[ 89 131  69  83  86 141] = J_174
[122 128  91  95  89 122] = J_184
[128 129  67  88  80 141] = J_10
[128 142  88 101 125 132] = J_283
[ 83 158  92 125  98 106] = J_907
[109 136  83 103  89 120] = J_867
[143 118  82  97  99 167] = J_341
then: [143 118]  [82 97 99]
common J_10 J_174:   [141]
common J_184 J_174:   [89]
common J_184 J_867:   [89]

[115 139 189 135 152 149 164 123 113 116 105 205 119 153 124  92] : J_204
[157  89 165 139 146 136 133 152 157 131  95 150 126 126 103  93] : J_348
[120 126 190 137 155 149 163 121 113 114  98 206 120 154 118  92] : J_655
[141 131 117 128 151 128 149 149 133 107  96 123 140 126 117 117] : J_381
[114 145 120 121 132 149 140  97 131 189  98 122 132 152 112  98] : J_264
[158  91 154 139 139 133 132 149 153 131 105 150 131 126 131 103] : J_192
[137 130 130 123 135 125 137 131 132 119 113 128 129 131 123 127] : J_674
[120 121 133 128 140 150 131 108  98 122 132 133 133 126 121 119] : J_127
[141 137 118 132 140 125 138 136 129 120 111 124 139 130 121 126] : J_361
which: [206 120 154]  J_655
then: [120 121 132 149 140  97 131 189  98 122 132]  [152 112  98]
which: [133 132]  J_192
common J_674 J_348:   [131]
common J_655 J_348:   [126]
common J_204 J_127:   [119]
which: [158  91 154 139 139 133 132 149 153 131 105 150 131 126 131 103]  J_192

[136 112  88 111 135  78 140 120 137 124  94 136 122 129 191 123  99]  J_922
[113 107 157 102 115 143 118 128 126 168  94  77 136  99 117 158 164]  J_764
[161 142 136 160 142 137 108 121  96 160 120  98 134 105 117 135 168]  J_197
[156 136 136 152 140 160 109 121 100 160 114  93 136 100 120 143 173]  J_323
then: [108 121]  [ 96 160 120]
then: [120 137 124]  [ 94 136 122]
which: [156 136 136 152 140 160 109 121 100 160 114  93 136 100 120 143 173]  J_323
which: [136 112  88 111 135  78 140 120 137 124  94 136 122 129 191 123  99]  J_922
which: [168  94  77]  J_764

[112 195  68 193] -> J_177
[ 65 168 131 180] -> J_196
[112 195 188  53] -> J_253
[193  68 131 180] -> J_302
[ 65 112 131 112] -> J_198
common J_253 J_198:   [112]
which: [112 195 188  53]  J_253
which: [195  68]  J_177
which: [ 65 168 131 180]  J_196

[170 171 157 176 179 177 196] : J_561
[153 179 190 154 136 148 190] : J_914
[174 179 190 154 136 125 131] : J_4
[157 189 190 154 136 170 131] : J_280
[153 126 113 127 125 145 142] : J_24
which: [153 179]  J_914
then: [174 179]  [190 154 136]
common J_4 J_561:   [179]
which: [153 179 190 154 136 148 190]  J_914
common J_24 J_4:   [125]
common J_914 J_24:   [153]

[138 114 113 154 136 138 134 130 113 113 136 144 110 100 125 134 164 112
 103  96 149 124]  J_479
[155 124 136 123 132 166 120 139 125 130 135 129  96  92 141 174 188 112
 125 104 159 141]  J_710
[145 130 136 141 107 131 148 123 135  99 138 116  93 109 115 161 146 101
 100  91 136 143]  J_28
[132 144 123 150 111 117 135 129 117  95 140 125  91  87 102 148 150 103
  86  69 146 152]  J_552
[ 75 111 108 133 117 125 144 130 109 120 151 130  99 126 139 147 159  98
  83 114 136  99]  J_652
which: [155 124 136 123 132 166 120 139 125 130 135 129  96  92 141 174 188 112
 125 104 159 141]  J_710
then: [138 116]  [ 93 109 115]

[ 90  97 119 115 110 108 118  83] -> J_963
[119 117 124 118 139 134 125 136] -> J_200
[ 90  97 119 115 124 108 118  83] -> J_215
[ 59  76 125 124 115 103 105  50] -> J_21
common J_963 J_21:   [115]
which: [ 90  97 119 115 110 108 118  83]  J_963
then: [115 124]  [108 118  83]
which: [ 90  97 119 115 110 108 118]  J_963
which: [117 124 118 139]  J_200
which: [ 90  97 119 115 124 108 118  83]  J_215
which: [ 76 125 124 115]  J_21

[109 163 148 170 175 117 128 104  89 118 126 135 153  98 118 140 155 146
 121  71 105  80  97 201 123] -> J_312
[115 186 131 180 111 130  93  84  97 115 181 110 144 145 144 101 129 158
 158 122 105 122 137  82  74] -> J_400
[125 154 116 205 120 118  87  95  98 123 165 115  98 131 145 103  95 152
 177 153 105 116 149  78  89] -> J_791
[ 71 102 146  52 108  98 117 155 161 118 103 127 112 121 158 169  97  86
  86 100 105 170 122 131 170] -> J_360
[154 112 121 187 108 143 158  58 124 104 162 120 208 122 117 131 176 131
 131 130 105  90  97 137 109] -> J_868
which: [140 155 146]  J_312
which: [109 163 148 170 175 117 128 104  89 118 126 135 153  98 118 140 155 146
 121  71 105  80  97 201 123]  J_312
which: [125 154 116 205]  J_791
then: [ 71 105]  [ 80  97 201]
which: [127 112 121 158 169  97  86  86 100]  J_360
then: [115 181 110 144 145 144 101]  [129 158 158]

[148 128 114 141  84 117 134 163 158 171 120 112 116 166 102 127 103 104
 114 161 172  95 142 111 102 132 132 174 140 143 170 113 111 164] = J_786
[115 135 121 135 150 158 102 116 129 127 139 114 137 114 131 133 134 129
 139  97 110 142 114 134 136 114 123 137 113 117 118 136 120 131] = J_693
[148 128 101 141  84 117 134 163 158 171 152 112 116 166 102 151 103 104
 114 161 172  95 142 111 102 132 132 174  98 143 170 113 137 117] = J_803
[119 134 163 158 171 115 134 163 158 171 152 112 116 166 102 151 103 104
 114 161 172 142 111  95 102 132 132 174 140  97 170 113 111 164] = J_213
which: [119 134 163 158 171 115 134 163 158 171 152 112 116 166 102 151 103 104
 114 161 172 142 111  95 102 132 132 174 140  97 170 113 111 164]  J_213
then: [117 134 163 158 171 120]  [112 116 166]
which: [115 135 121 135 150 158 102 116 129 127 139 114 137 114 131 133 134 129
 139  97 110 142 114 134 136 114 123 137 113 117 118 136 120 131]  J_693
which: [148 128 114 141  84 117 134 163 158 171 120 112 116 166 102 127 103 104
 114 161 172  95 142 111 102 132 132 174 140 143 170 113 111 164]  J_786
then: [135 121]  [135 150 158]

[117 120 108  96 105 119 129] = J_398
[124 107 112  71  92 109 116] = J_110
[ 97 115 118 156 144 136 128] = J_233
[117 120 108 196 179 161 138] = J_799
[115 119 127  88  96 108 126] = J_900
then: [115 118]  [156 144 136]
then: [ 97 115]  [118 156 144]

[ 66 200  92 107  83 121  92 188 119] : J_573
[178  60 159 146 128 135 121  45 137] : J_611
[130 128 129 129  92 129  91  65 132] : J_123
[107  84 129 129 132 129 133 131 129] : J_863
then: [107  83]  [121  92 188]
which: [ 84 129 129 132 129 133 131 129]  J_863
common J_573 J_123:   [92]

[140 140 144 161 114 114  64 121 148  75 126 135]  J_539
[140  70 141 164 114 107  71 145 151 162 133 127]  J_501
[140  71 144 161 114 114  64 148  75 126 121  83]  J_705
which: [140  70 141 164 114 107  71 145 151 162 133 127]  J_501
which: [148  75 126 121]  J_705
then: [140 140]  [144 161 114]
which: [144 161 114 114  64 121]  J_539

[178 182 134 107 115  91 128  78  75 134 136 134 128] = J_594
[178 182 139 153 115  91 128  78  75 134 133 170 134] = J_972
[ 91 128  78 133 134 135 170  78  75 134 136 170 128] = J_603
which: [ 91 128  78 133 134 135 170  78  75 134 136 170 128]  J_603
which: [ 91 128  78  75 134 136 134]  J_594
then: [135 170  78]  [ 75 134 136]
which: [178 182 139 153 115  91 128  78  75 134 133]  J_972

[125 146 140 147 125 122 136 114  44 132 107 137 113 174  57  77 133 102
 142 110 115 119 127 131  74 129  61 127 122 144 116 130 187 129  49  96
  95 127 135  57 102 125 135 128  93 129 200  94  99 137  99  83 126] = J_71
[117 138 137 125 122 125 148 107  60 116 106 127 122 159  53  93 130 113
 135 134  84 120 125 155  71 158  66 100 109 153 106 140 190 134  64  88
 117 147 140  79 104 116 142 140  98 126 192  83 105 142  92  82 128] = J_659
[139 142 148 154 147 113 140 100  57 134  74 139 118 164  54  84 144 125
 147 123 112 126 134 135  73 125  97 115 120 157 112 124 179 131  67  96
  95 127 120  79  93 107 132 132 104 133 189  88 108 139  86  95 126] = J_167
[121 149 147 151 126 126 141  98  54 124  87 151 117 164  61  71 145 122
 136 128 115 136 142 123  76 135  93 118 131 147 121 130 185 140  63  93
  88 118 128  73 101 107 124 135 107 138 192  83 103 143  80  87 116] = J_470
[127 147 140 132 129 118 141 105  51 120 105 138 108 168  43  89 134 111
 130 127 111 129 133 138  73 143  72 102 121 146 118 136 180 135  53  94
 108 123 140  89 120  93 123 138 103 151 212  87  98 139  86  85 129] = J_761
[129 148 139 134 131 117 141 105  48 122 104 139 108 170  43  88 135 111
 130 124 116 128 133 136  74 138  71 104 122 146 119 134 178 135  52  95
 105 125 140  72 104 106 134 124  93 136 200 102  96 137  94  78 132] = J_681
[127 147 140 132 129 118 141 105  51 120 105 138 108 168  43  89 134 111
 130 127 111 129 133 138  73 143  72 102 121 146 118 136 180 135  53  94
 108 128 141  75 105 106 134 126  93 135 200 103  97 137  94  78 131] = J_997
which: [121 149 147 151 126 126 141  98  54 124  87 151 117 164  61  71 145 122
 136 128 115 136 142 123  76 135  93 118 131 147 121 130 185 140  63  93
  88 118 128  73 101 107 124 135 107 138 192  83 103 143  80  87 116]  J_470
which: [ 67  96  95 127 120  79  93 107]  J_167
which: [129 148 139 134 131 117 141 105  48 122 104 139 108 170  43  88 135 111
 130 124 116 128 133 136  74 138  71 104 122 146 119 134 178 135  52  95
 105 125 140  72 104 106 134 124  93 136 200 102  96 137  94  78 132]  J_681

[152 110 155 125 149 139 126]  J_235
[162 116 146 136 159 130 124]  J_946
[134  88 116 174 126 162 145]  J_505
[140 102 116 149 120 132 162]  J_591
[116 111  67 151 106 109 131]  J_39
[134  88 116 133 126 162 133]  J_804
[148 125 145 113 177 108 121]  J_266
[139 146 116 174 107  93  78]  J_95
[116 111  67  95 106 150 155]  J_72
[140 104 166 133 142 102 150]  J_753
[140 104 166 133 142 171 150]  J_739
which: [104 166 133 142 171 150]  J_739
common J_753 J_72:   [150]
which: [142 102]  J_753
which: [162 116 146]  J_946
which: [134  88 116 174 126 162 145]  J_505
common J_753 J_804:   [133]

[131 163 152  84 133  64 130 126 137 130 133 125 113 131 180 108 129 121
  87 142 127 100 117  97 117 105 111 141 113 100 175 104  89 155 129 123
  64 165 125 144 128 118 129  83 119 132 135 165 120 115 104 115 124 125
 128 118 128 108 149 140 140]  J_841
[124 131 142  79 163 183 104 122 118 114  86 121 154 136 132 144 163 145
 143  86 113 122 114 123 101 129 104 151 160 169 138 131 134  85 136 138
 121 156 172 131 127 115 107 143 102 137  87 155 164 101 124 118 153 134
 115 122 145  68 113 180  69]  J_417
[168 105 146 111 137 129 166 105 123  97 128 104 113 148 100 180 142 161
 121 150  92 132 110 100 115 119 117  94 134 126 125 162 162 126 189 132
  95 127 147 126 124 165 133 118  74 116 169  87 129 142 137 137 143 106
  73 124  92 156 126 151 140]  J_777
[131 173  95 134 114 146 141 123 157 148 141 101 103 137 179 122 177 122
 160 112 108  72  80 142 147 108 170 169 112 153 162 118 135 103 136 156
 155 147 140 166  92 137 135 136 130 116 118 115 151 145 171  76 107 102
  81 134 101 119 130 142 157]  J_186
[138 129 166 145 111 119 130 150 115 114 108 149 120 128 114 103 137  96
 105 146 166 155 133 153 160 152 130  73 162 117 122 147  88 138  87 166
 107 105 145 127 129 154  95 102 150 165 159 145 102 156 163 100 120  96
 108 108  84 163 113  74 133]  J_120
which: [168 105 146 111 137 129 166 105 123  97 128 104 113 148 100 180 142 161
 121 150  92 132 110 100 115 119 117  94 134 126 125 162 162 126 189 132
  95 127 147 126 124 165 133 118  74 116 169  87 129 142 137 137 143 106
  73 124  92 156 126 151 140]  J_777
which: [126 189 132  95 127 147 126 124]  J_777
which: [131 163 152  84 133  64 130 126 137 130 133 125 113 131 180 108 129 121
  87 142 127 100 117  97 117 105 111 141 113 100 175 104  89 155 129 123
  64 165 125 144 128 118 129  83 119 132 135 165 120 115 104 115 124 125
 128 118 128 108 149 140 140]  J_841
which: [137 129 166]  J_777
then: [129 121  87 142 127 100 117  97 117]  [105 111 141]

[153 127 114  72 119 164 129 128  99 109 120  72 150 109 125 112 150 119
 178 147 115  86 120 124 116 122] : J_794
[168 126  99 108 129 143 119 106 111 158 168 119 113 145 143 140 123  76
 182 146 150 119 183 146 126 134] : J_555
[114  96 104 143  90 144 140 107 196 131 135 173 112 138 149 108 146  78
 114  95 104  76 114 113 120 107] : J_390
[152 114 126  80 135 127 132 102  83 123 114  58 144  97 155 125 136 141
 170 146 111 140 109 135 135 147] : J_399
[134 136 124 167 139 133 112 162 120 121 104 165 130 164 140 112 114  77
 163 107 145 108  82 145  91 150] : J_602
[150 156 100 122 120 129 112 114 122 131 109 146 145 152 151 182 157  90
 185 112 112 113  62 138 105 138] : J_294
[144 143 122 113 129 143 119 106 111 158 168 119 113 145 118 120 156 190
 119 156 107 134 115 119 124  75] : J_79
[139 110 134  96 133 148 159 140  95 125 116  89  96  95 124 154  96 177
  72 124 143 106 144 107 130 140] : J_162
[ 97 133  79 153  89 144 130 116 128 120 156 150 116 138 109 163 123 102
 125 155 131 119 126 142 124  55] : J_732
[118 159 132 141  90 144 140 107 196 131 113 173 112 138 149 108 146  78
 114  95 104 143 134 122 138 124] : J_407
[119 125 150 136 161  83 127 154 106 128  90 146 143 122 113 143 116 174
  92 102 166 116 125 114 131 182] : J_862
then: [114  95 104 143]  [134 122 138]
then: [146 143 122 113]  [143 116 174]
which: [168 126  99 108 129 143 119 106 111 158 168 119 113 145 143 140 123  76
 182 146 150 119 183 146 126 134]  J_555
which: [153 127 114  72 119 164 129 128  99 109 120  72 150 109 125 112 150 119
 178 147 115  86 120 124 116 122]  J_794
which: [112 112 113]  J_294
which: [127 114]  J_794
then: [150 119 178 147 115]  [ 86 120 124]

[117 122 125 149 124 108 132 182 132 161 110 112 117 161 182]  J_193
[169 149 108 132 149 125 132 124 182 122 166 150 122  94 140]  J_894
[131 146 135 126 124 155 133 146 144 147 136 145 127 143 159]  J_32
[158 125 117 155 148 160 148 116 139 148 160 160 143 130 162]  J_499
[154 149  97 146 154 135 125 108 108 139 120 156  93 126 137]  J_805
[141 126 176 121 149 174 119 160 144 133 127 160 178 163 122]  J_706
[133 164 128 114 129 149  92 159 121 147 127 115  94 154 166]  J_680
[145  60 133 163 168 142 173  91 154 135 172 146 183  88 148]  J_16
[161  94 146 175 144 152 185  89 169 127 171 174 167  97 153]  J_90
[135 181 145  94 117 120 106 155 177 111 153 112 131 148 126]  J_251
[116 102 111 146 157 142 118 135 115 146 124 103 112 165 176]  J_44
[128 136 147  80 119 134  99 138 198 166 147 117 168 106 112]  J_649
which: [146 183  88 148]  J_16
then: [108 132 149 125 132 124 182]  [122 166 150]
common J_499 J_706:   [160]

[116 138 118 133 143 124 114 110 121 146 129 138 166 109 115 140 113 166
 149 121 190 137 127 123 188 131 131 113] : J_819
[108 144 114 139 154 116 110 101 103 156 127 155 140 109 166 113 115 190
 121 149 166 145 125 150 161  89 140 111] : J_893
[108 144 114 139 154 116 110 101 103 156 127 135 138 115 166 113 115 190
 121 149 166 145 125 150 161  89 140 111] : J_831
[116 138 118 133 143 124 114 110 121 146 129 138 135 115 139 124 125 161
 123 139 151 137 139 142 188 131 131 113] : J_142
which: [116 138 118 133 143 124 114 110 121 146 129 138 135 115 139 124 125 161
 123 139 151 137 139 142 188 131 131 113]  J_142
then: [140 109 166 113 115 190 121 149 166]  [145 125 150]
then: [138 135]  [115 139 124]
then: [161 123 139 151 137 139 142]  [188 131 131]
which: [108 144 114 139 154 116 110 101 103 156 127 155 140 109 166 113 115 190
 121 149 166 145 125 150 161  89 140 111]  J_893
then: [114 110 121 146 129 138 166 109 115 140 113 166]  [149 121 190]

[144 163 168 124 139 100 169 135 151 133] = J_911
[144 163 164 124 139 100 168 135 151 145] = J_316
[144 163 164 124 139 100 168 135 117 133] = J_17
which: [144 163 164 124 139 100 168 135 117 133]  J_17
then: [144 163 168 124]  [139 100 169]
which: [144 163 168 124 139 100 169 135 151 133]  J_911

[130  98  91  90]  J_234
[137 130  90 194]  J_660
[ 86 193  91 142]  J_676
common J_234 J_676:   [91]
which: [130  98  91  90]  J_234

[161 182 112 130] -> J_994
[ 59  69 102 113] -> J_270
[102  69  59 113] -> J_855
[108 149 144  58] -> J_236
which: [102  69  59]  J_855
which: [108 149 144  58]  J_236
which: [102  69  59 113]  J_855
which: [161 182 112]  J_994

[ 95 159 160 105] = J_808
[171 146  88 143] = J_536
[171 159 105 126] = J_844
[ 93 160 160 161] = J_444
common J_844 J_536:   [171]
common J_808 J_444:   [160]
which: [ 95 159 160 105]  J_808
common J_536 J_844:   [171]
which: [171 146  88 143]  J_536

[ 81 130 163 139] -> J_493
[144 121 152 181] -> J_322
[144  82 152 161] -> J_695
[144 121 142 158] -> J_268
[139  85 197 138] -> J_195
[ 87 165  97  82] -> J_677
[119 162  95 109] -> J_176
[126  82 159 113] -> J_413
which: [126  82 159 113]  J_413
common J_413 J_695:   [82]

[102 139 203 148 106] = J_980
[102 139 210 149  61] = J_405
[ 67 114 210 139  61] = J_27
[ 64 114 211 133 110] = J_203
[210 116 207 133 110] = J_592
[102 139 197 150  61] = J_310
[102 139 203 148  65] = J_772
[ 67 211 208 135 138] = J_472
[ 67 114 210 134 106] = J_737
common J_203 J_472:   [211]
common J_772 J_27:   [139]

